In the data rows, 500 means zero.
Here are some points, one per row:
542 & 497 & 596 & 315 & 555 & 511 & 413 & 418 & 550 & 459 & 552 & 466 & 402 & 452 & 421 & 440 & 430 & 429 & 433 & 499 & 462 & 588 & 565 & 425 \\
499 & 560 & 677 & 539 & 600 & 472 & 496 & 646 & 641 & 323 & 441 & 484 & 641 & 347 & 576 & 544 & 507 & 473 & 474 & 565 & 574 & 398 & 548 & 502 \\
571 & 502 & 452 & 599 & 436 & 573 & 547 & 427 & 554 & 500 & 451 & 475 & 546 & 453 & 294 & 549 & 593 & 594 & 390 & 479 & 518 & 616 & 557 & 642 \\
528 & 357 & 487 & 600 & 340 & 502 & 500 & 336 & 544 & 469 & 406 & 521 & 634 & 607 & 563 & 684 & 245 & 472 & 596 & 625 & 403 & 629 & 474 & 531 \\
345 & 641 & 521 & 401 & 454 & 541 & 498 & 439 & 625 & 350 & 526 & 426 & 322 & 588 & 572 & 359 & 387 & 481 & 516 & 514 & 509 & 484 & 508 & 438 \\
446 & 494 & 455 & 626 & 531 & 421 & 399 & 597 & 461 & 523 & 348 & 560 & 502 & 507 & 545 & 337 & 381 & 323 & 551 & 382 & 622 & 596 & 560 & 463 \\
521 & 395 & 425 & 445 & 489 & 644 & 547 & 488 & 427 & 441 & 482 & 509 & 545 & 585 & 619 & 422 & 577 & 532 & 397 & 803 & 631 & 501 & 427 & 388 \\
424 & 510 & 505 & 370 & 450 & 589 & 430 & 641 & 553 & 467 & 563 & 618 & 618 & 562 & 671 & 479 & 635 & 476 & 518 & 485 & 473 & 635 & 346 & 541 \\
505 & 492 & 429 & 495 & 602 & 427 & 494 & 526 & 605 & 700 & 537 & 515 & 564 & 498 & 615 & 535 & 500 & 613 & 395 & 399 & 510 & 395 & 308 & 513 \\
562 & 366 & 650 & 592 & 580 & 483 & 508 & 515 & 462 & 390 & 498 & 393 & 439 & 402 & 619 & 391 & 575 & 456 & 666 & 564 & 500 & 460 & 371 & 668 \\
569 & 421 & 600 & 451 & 676 & 488 & 423 & 377 & 539 & 614 & 507 & 785 & 450 & 465 & 465 & 403 & 437 & 719 & 609 & 569 & 505 & 521 & 518 & 537 \\
395 & 506 & 564 & 521 & 569 & 403 & 609 & 586 & 561 & 568 & 634 & 343 & 551 & 469 & 595 & 530 & 416 & 672 & 553 & 497 & 497 & 632 & 499 & 459 \\
448 & 374 & 477 & 474 & 635 & 433 & 518 & 561 & 463 & 486 & 452 & 423 & 448 & 359 & 531 & 615 & 465 & 420 & 452 & 441 & 417 & 549 & 665 & 270 \\
425 & 352 & 435 & 300 & 346 & 380 & 499 & 525 & 484 & 538 & 466 & 560 & 519 & 524 & 466 & 633 & 514 & 548 & 622 & 499 & 656 & 453 & 544 & 514 \\
574 & 677 & 613 & 562 & 361 & 566 & 407 & 368 & 340 & 422 & 575 & 547 & 537 & 543 & 630 & 455 & 616 & 562 & 435 & 360 & 489 & 595 & 598 & 618 \\
364 & 514 & 448 & 582 & 484 & 698 & 433 & 453 & 505 & 573 & 294 & 462 & 416 & 459 & 560 & 569 & 599 & 581 & 450 & 647 & 375 & 407 & 498 & 486 \\
341 & 352 & 428 & 469 & 466 & 380 & 530 & 344 & 633 & 463 & 524 & 672 & 411 & 339 & 638 & 449 & 679 & 418 & 536 & 462 & 406 & 620 & 570 & 570 \\
727 & 514 & 468 & 526 & 562 & 317 & 489 & 481 & 404 & 523 & 476 & 275 & 641 & 486 & 537 & 476 & 496 & 466 & 328 & 651 & 537 & 584 & 573 & 565 \\
510 & 564 & 411 & 631 & 568 & 407 & 467 & 558 & 491 & 577 & 656 & 505 & 427 & 530 & 384 & 535 & 538 & 580 & 678 & 583 & 502 & 728 & 433 & 480 \\
453 & 432 & 651 & 565 & 410 & 543 & 391 & 428 & 429 & 623 & 412 & 425 & 389 & 537 & 513 & 378 & 507 & 557 & 429 & 628 & 682 & 427 & 634 & 462 \\
487 & 518 & 557 & 398 & 435 & 504 & 302 & 600 & 204 & 620 & 480 & 435 & 452 & 412 & 445 & 582 & 480 & 491 & 508 & 443 & 433 & 519 & 462 & 587 \\
727 & 600 & 546 & 533 & 422 & 638 & 572 & 371 & 623 & 578 & 496 & 534 & 374 & 464 & 544 & 514 & 557 & 555 & 462 & 475 & 491 & 463 & 436 & 368 \\
505 & 455 & 432 & 353 & 566 & 462 & 338 & 485 & 606 & 476 & 607 & 445 & 636 & 489 & 363 & 648 & 478 & 391 & 504 & 549 & 425 & 381 & 453 & 524 \\
551 & 520 & 492 & 348 & 379 & 494 & 538 & 584 & 594 & 489 & 348 & 502 & 468 & 387 & 446 & 437 & 444 & 485 & 499 & 391 & 618 & 528 & 513 & 540 \\
500 & 567 & 589 & 421 & 384 & 655 & 623 & 459 & 388 & 398 & 695 & 503 & 412 & 433 & 374 & 657 & 451 & 436 & 487 & 431 & 519 & 512 & 550 & 469 \\
336 & 475 & 620 & 476 & 618 & 452 & 637 & 552 & 481 & 648 & 688 & 510 & 456 & 694 & 492 & 518 & 545 & 399 & 356 & 493 & 498 & 414 & 611 & 621 \\
540 & 545 & 567 & 489 & 308 & 462 & 584 & 643 & 501 & 428 & 395 & 539 & 415 & 497 & 480 & 447 & 448 & 522 & 553 & 504 & 282 & 442 & 515 & 639 \\
548 & 411 & 465 & 618 & 484 & 540 & 546 & 457 & 426 & 520 & 476 & 481 & 511 & 389 & 424 & 520 & 623 & 461 & 696 & 373 & 428 & 326 & 500 & 342 \\
586 & 590 & 463 & 512 & 458 & 575 & 490 & 566 & 595 & 609 & 548 & 515 & 611 & 474 & 517 & 419 & 453 & 341 & 579 & 540 & 439 & 412 & 729 & 560 \\
449 & 729 & 576 & 271 & 600 & 453 & 653 & 299 & 389 & 535 & 390 & 501 & 500 & 514 & 442 & 523 & 603 & 429 & 627 & 483 & 558 & 482 & 404 & 514 \\
456 & 488 & 328 & 556 & 444 & 484 & 385 & 489 & 478 & 493 & 639 & 563 & 327 & 354 & 494 & 487 & 360 & 507 & 334 & 575 & 634 & 360 & 387 & 512 \\
565 & 434 & 541 & 646 & 660 & 644 & 526 & 490 & 496 & 376 & 458 & 464 & 596 & 577 & 513 & 628 & 403 & 561 & 518 & 375 & 727 & 527 & 520 & 580 \\
519 & 526 & 512 & 362 & 404 & 462 & 553 & 575 & 473 & 550 & 482 & 497 & 570 & 569 & 588 & 523 & 593 & 484 & 577 & 471 & 467 & 413 & 585 & 363 \\
547 & 362 & 657 & 516 & 298 & 329 & 514 & 404 & 592 & 603 & 501 & 389 & 543 & 513 & 454 & 430 & 467 & 540 & 362 & 387 & 494 & 512 & 441 & 472 \\
519 & 426 & 417 & 560 & 487 & 561 & 607 & 627 & 479 & 569 & 536 & 465 & 362 & 593 & 539 & 584 & 478 & 356 & 536 & 498 & 658 & 530 & 459 & 610 \\
469 & 595 & 573 & 600 & 509 & 440 & 579 & 639 & 559 & 468 & 296 & 662 & 528 & 533 & 343 & 557 & 604 & 376 & 338 & 641 & 555 & 568 & 431 & 509 \\
545 & 485 & 361 & 452 & 577 & 493 & 512 & 593 & 396 & 379 & 467 & 581 & 558 & 617 & 487 & 539 & 503 & 606 & 358 & 477 & 381 & 560 & 599 & 383 \\
519 & 452 & 533 & 458 & 516 & 700 & 535 & 716 & 531 & 572 & 622 & 533 & 604 & 501 & 450 & 457 & 460 & 607 & 534 & 499 & 431 & 616 & 480 & 386 \\
432 & 527 & 517 & 606 & 469 & 520 & 430 & 490 & 572 & 434 & 573 & 541 & 688 & 373 & 364 & 508 & 622 & 484 & 491 & 611 & 573 & 477 & 525 & 547 \\
495 & 574 & 430 & 522 & 531 & 416 & 329 & 398 & 579 & 514 & 512 & 503 & 467 & 510 & 594 & 611 & 651 & 540 & 591 & 352 & 583 & 585 & 526 & 391 \\
502 & 684 & 396 & 543 & 411 & 436 & 670 & 483 & 361 & 430 & 541 & 547 & 606 & 362 & 536 & 368 & 374 & 520 & 553 & 462 & 538 & 434 & 447 & 445 \\
393 & 542 & 440 & 603 & 486 & 572 & 457 & 391 & 526 & 506 & 408 & 340 & 518 & 580 & 358 & 353 & 517 & 439 & 592 & 354 & 429 & 453 & 431 & 391 \\
539 & 564 & 601 & 663 & 547 & 458 & 463 & 487 & 432 & 564 & 568 & 677 & 494 & 584 & 571 & 662 & 425 & 362 & 462 & 531 & 401 & 359 & 382 & 399 \\
567 & 601 & 510 & 546 & 511 & 317 & 370 & 671 & 502 & 363 & 491 & 451 & 335 & 669 & 438 & 557 & 541 & 625 & 508 & 538 & 436 & 475 & 492 & 515 \\
360 & 477 & 397 & 492 & 604 & 496 & 562 & 421 & 465 & 395 & 522 & 504 & 538 & 542 & 484 & 504 & 441 & 680 & 495 & 585 & 519 & 362 & 698 & 623 \\
733 & 380 & 367 & 417 & 581 & 490 & 539 & 561 & 591 & 512 & 504 & 521 & 391 & 673 & 460 & 445 & 575 & 479 & 539 & 423 & 509 & 434 & 504 & 543 \\
550 & 458 & 478 & 380 & 604 & 629 & 440 & 483 & 407 & 375 & 443 & 448 & 542 & 492 & 545 & 385 & 387 & 465 & 426 & 389 & 381 & 450 & 366 & 535 \\
420 & 398 & 459 & 556 & 452 & 469 & 582 & 395 & 417 & 449 & 584 & 512 & 516 & 547 & 393 & 286 & 512 & 461 & 489 & 411 & 435 & 494 & 345 & 481 \\
394 & 599 & 385 & 539 & 642 & 572 & 568 & 458 & 565 & 641 & 429 & 373 & 483 & 448 & 551 & 568 & 407 & 525 & 497 & 587 & 388 & 593 & 512 & 577 \\
These points spread out most along one direction. Take the direction at right angles to it along which they spread out most. Go by this last direction. Where along it does each point below lie, from 0 to 99? 50 is the average, and the first point above lies past it. One standard deviation of the points above along it is 16.
510 & 564 & 411 & 631 & 568 & 407 & 467 & 558 & 491 & 577 & 656 & 505 & 427 & 530 & 384 & 535 & 538 & 580 & 678 & 583 & 502 & 728 & 433 & 480 \\ 79
432 & 527 & 517 & 606 & 469 & 520 & 430 & 490 & 572 & 434 & 573 & 541 & 688 & 373 & 364 & 508 & 622 & 484 & 491 & 611 & 573 & 477 & 525 & 547 \\ 35
547 & 362 & 657 & 516 & 298 & 329 & 514 & 404 & 592 & 603 & 501 & 389 & 543 & 513 & 454 & 430 & 467 & 540 & 362 & 387 & 494 & 512 & 441 & 472 \\ 43
395 & 506 & 564 & 521 & 569 & 403 & 609 & 586 & 561 & 568 & 634 & 343 & 551 & 469 & 595 & 530 & 416 & 672 & 553 & 497 & 497 & 632 & 499 & 459 \\ 72
453 & 432 & 651 & 565 & 410 & 543 & 391 & 428 & 429 & 623 & 412 & 425 & 389 & 537 & 513 & 378 & 507 & 557 & 429 & 628 & 682 & 427 & 634 & 462 \\ 17
551 & 520 & 492 & 348 & 379 & 494 & 538 & 584 & 594 & 489 & 348 & 502 & 468 & 387 & 446 & 437 & 444 & 485 & 499 & 391 & 618 & 528 & 513 & 540 \\ 42
727 & 600 & 546 & 533 & 422 & 638 & 572 & 371 & 623 & 578 & 496 & 534 & 374 & 464 & 544 & 514 & 557 & 555 & 462 & 475 & 491 & 463 & 436 & 368 \\ 42
733 & 380 & 367 & 417 & 581 & 490 & 539 & 561 & 591 & 512 & 504 & 521 & 391 & 673 & 460 & 445 & 575 & 479 & 539 & 423 & 509 & 434 & 504 & 543 \\ 71
360 & 477 & 397 & 492 & 604 & 496 & 562 & 421 & 465 & 395 & 522 & 504 & 538 & 542 & 484 & 504 & 441 & 680 & 495 & 585 & 519 & 362 & 698 & 623 \\ 43
505 & 455 & 432 & 353 & 566 & 462 & 338 & 485 & 606 & 476 & 607 & 445 & 636 & 489 & 363 & 648 & 478 & 391 & 504 & 549 & 425 & 381 & 453 & 524 \\ 70
519 & 426 & 417 & 560 & 487 & 561 & 607 & 627 & 479 & 569 & 536 & 465 & 362 & 593 & 539 & 584 & 478 & 356 & 536 & 498 & 658 & 530 & 459 & 610 \\ 54
495 & 574 & 430 & 522 & 531 & 416 & 329 & 398 & 579 & 514 & 512 & 503 & 467 & 510 & 594 & 611 & 651 & 540 & 591 & 352 & 583 & 585 & 526 & 391 \\ 77
